In the rows, 128 means zero.
Turns, then the turns between two rows, first turn first; the first pair answered:
T (before |-> after):
[127  96 124 160 139 163 115 109 143 141  88 134 155 130 139 151 155 126
 119 118 114 140 157] |-> [128  95 131 156 144 124 104 136 160 132  81 130 153  92 122 126 133 155
  92 105 130 133 135]
[143 142 115 156 139 165 120 115 105 116 133 159 155 161 144 190 157 120
 129 133  89 184 185] |-> [140 147 150 125 130  73 104 181 140 102 120 133 134  61 102 116 109 161
  72 114 136 165 128]
[163  79 150 126 121 134 146 140 113 139 119 108 138 119 108 142 116 165
 125 149 150 131  89] |-> [160  78 148 122 113 156 151 122 109 140 118 105 143 137 117 148 123 157
 144 153 135 128  97]
[136 122  80 155 132 130  99  51 128 137 154 156 140 139 141 128 133 107
 145 116  86 133 200] |-> [154 131  98 149 149  66  81 101 153 116 153 161 136  74 109  89 102 143
 108 102 126 129 172]
Y (before |-> after):
[114 126 145 129 150  94 144 152  82 122 134  95 133 118 172 135 128 171
 122  92 131 135  88] |-> [105 123 151 122 150 105 143 133  82 138 129  87 140 120 177 127 122 160
 125  83 113 142 104]
[156  84 140 149 132 203 145 115 144 134 121 127 127 163 108 152 137 112
 136 158 148 122 138] |-> [169  89 135 152 140 184 143 132 139 128 122 132 129 153  96 162 138 123
 132 161 161 121 118]
[ 83 150 141 107 146  92 114 151  99 124 142 113 126 101 148 108 125 166
  91 108 131 142  86] |-> [ 75 150 136 102 138 110 114 138  97 135 140 107 124 112 152 104 128 155
  94 108 117 147  94]
Z (before |-> after):
[114 173 109  98 110 106 132 137 142 123 127 125 101  74 121  84  81 109
 130 121 120 113 101] |-> [151 166  91 125 123 111 120 137 170 108 134 161 102  84  94 107  94  98
 130 134 134 100 114]
[124 133 133 140 132 131 121 139 128 143 134 123 125 117 129 124 126 115
 126 111 131 121 123] |-> [122 138 128 129 130 126 115 134 131 143 132 132 124 118 128 120 124 115
 129 114 127 126 123]
[ 98 154 112 117 128  82 122 138 138 123 131 159 154  93 121 119 115 127
 101 124 114 138 114] |-> [119 142 107 135 137  86 119 144 149 113 132 178 149 101 108 131 124 126
  98 133 129 135 121]
[137 154 134 134 150 105 128 161 125 102 137 180 112 151 106 121  88 138
  82 107 180 163  99] |-> [114 149 148 120 147 111 135 163 114 113 130 165 115 139 119 109  82 142
  78 108 176 168 101]
D (before |-> after):
[109 109 111 129 127 185 154  81 114 136 131 131 120 172 150 156 152 104
 166 136 103 118 151] |-> [129 125  93 141 129 154 132  74 141 114 142 166 118 156 137 161 152  99
 162 136 111 119 170]
[123  97 121 120 157 125 151 131 128 148 162 167 150 117 128 143 110 148
 154 129  91 133 103] |-> [121  96 127 118 159 127 153 129 130 156 161 154 154 117 125 134 109 145
 148 131  90 136 104]
[ 94 141 143 121 140 174 147 154  82 135 111  55 132 204 128 164  95 120
 143 128 117 119 116] |-> [116 102 132 143 110 149 100  93 192 135 102 117 145 152 102 117  82  84
 126 103  87 120 204]
Now pairs of rows:
Between the rows of a pair lie 2 to 3 turns.
[ 83 155 133  86 111 100 113 105 116 139 104 111 117 101 143  76 109 141
 119 101 105 107 109] |-> [ 93 146 145 127 150 121 126 141  68 130 109 107 137 128 156 120 136 171
 100 107 118 151  86] : T then T then D
[150 141 144 165 168  97 118 145 142 100  93 147 138 110  91 115 149 121
  87 166 158 151 130] |-> [132 113 173 152 154 135 133 131 140 132  75 118 148 115 100  89 144 109
  83 156 150 162 140] : D then D
[143 119 116 161 136 185 148  91 126 136 126 132 149 173 127 171 156 101
 146 152 126 135 157] |-> [118 116 159 129 138 178 172 135  94 158 113  63 132 145 126 141 126 138
 133 144 150 125 102] : T then D then T
[112 146  89 107 130 161 131 131  89 145 166 142  89 168 120 191 134 112
 154 164  99 108 119] |-> [126 160  96  84 115 119 115 154 120 136 153 135  70 123  92 154 113 121
 139 166 130  64 101] : T then T then Z
[ 70 118 161  90 146  95 123 117 125 152 100 100 140  81 133  80 114 134
 108  85 116 167 119] |-> [ 75 159 144  92 164  69 125 157  87 126 125 107 124 103 139 118 126 162
 120 103 141 165  85] : D then D
[121 110 162 146 127 138 137 133 117 136 129 110 155  99 132 112 134 141
  97 107 132 152 113] |-> [123 126 150 148 127 108 123 132 132 116 139 139 155  83 130 105 128 142
  96 103 126 149 120] : D then Z
[123 135 117 107 112 164 132  99  99 141 135 125 117 175 144 142 141 110
 166 153  95 119 137] |-> [156 121 106 117 116 170 125  95 127 137 136 151 123 170 124 151 155  97
 163 157  96 116 154] : Z then D
